In the data rows, 128 means zero.
Here are some numbered points:
[193 186 157  83 118 140 110 166  96 147 177 105  88 109 185  91 125 105
 154 149] 0
[147  97 118 180 121 141 120 100 118 144 121 156 165 132 122 167 122 128
 131 169] 1
[ 77 128 175  20 135 111 146 100 212 150 114  86 103 154 194  57 161 106
  98 102] 2
[146  98 128 127 114 110 129 109 136 129 137 119 138 118  98 117 124  97
  78 142] 3
[145 154 139 113 152 129 128 153 110 129 126 104 114 117 123 128 148 139
 134 107] 4
[ 98  88 140 142 124 118 151 123 118 140 109 134 143 130 111 119 129 140
 131 176] 5
[157  80 113 205 116 148 118  86 113 150 120 169 181 133 117 179 121 129
 127 188] 6
[128 155 116 195 112 175 143 129 112 174 118 170 203 117 116 142 100 119
 151 181] 7
[183 140 142 132 107 130 162 123 109 169 173 115 166 115 111 147  80  68
 105 150] 8
[141 115 129 155 122 143 114 125 119 133 133 136 136 132 121 152 129 146
 146 158] 9
[ 68 105 143  90 119 123 124 125 159  94 117 133 100 145 164  92 178 169
 145  84] 10
[143 101 129 124 116 111 127 112 136 130 133 121 133 121 103 119 125 105
  85 140] 11
Which five points above are nearest to each new point by angle? Their numbers follow each, nearest first.
[120 113 132 115 135 122 119 106 136 120 108 123 122 146 133 135 161 139
 143 115] 10 2 4 5 9
[ 94 131 121 124 123  91 112 135 129 112 112 123  97 141 142 127 146 159
 133 111] 10 2 4 5 0
[165 135 140 129 114 131 151 123 112 156 158 122 152 119 116 139  99  84
 111 143] 8 3 11 7 0
[102  77 123 130  84 121 169 115 148 104 131 130 141 175 132 124 121 170
 177  49] 10 2 5 9 6
[119 115 145 106 120 116 132 151 121 143 125 115 134 142 131  97 135 106
 117 144] 2 11 5 3 0
[116 166 122 144 145 161 127 142 130 136 127 137 128 103 106 112 135 106
  92 100] 4 7 8 3 11
[117 108 126 130 111 125 143 122 134 119 130 126 132 146 130 125 125 144
 150 100] 10 2 5 9 1
[114 161 137 107 140 116 121 145 109 105 136 118 119 114  97 106 141 125
 147 132] 4 0 10 2 5
[138 156 121 131 143 113 127 162  67 134 111 122 114  95 106  85 144 109
 136 130] 4 0 8 7 5
[114 111 132 134 127 121 138 125 123 132 119 131 135 128 119 123 128 134
 129 149] 5 6 1 7 9
[ 76 109 139  95 119 126 123 126 156  99 119 136 100 143 161  97 173 164
 143  90] 10 2 4 5 0
[ 70 105 141  92 120 124 122 123 162  95 114 138  99 146 166  93 174 168
 147  86] 10 2 4 5 0
[122 147 125 123 131 110 123 148  94 129 115 127 122 111 121 118 143 112
 117 133] 4 0 3 11 8
[138 144 136 119 143 130 127 144 117 128 127 112 120 121 125 129 142 136
 132 115] 4 0 10 2 8
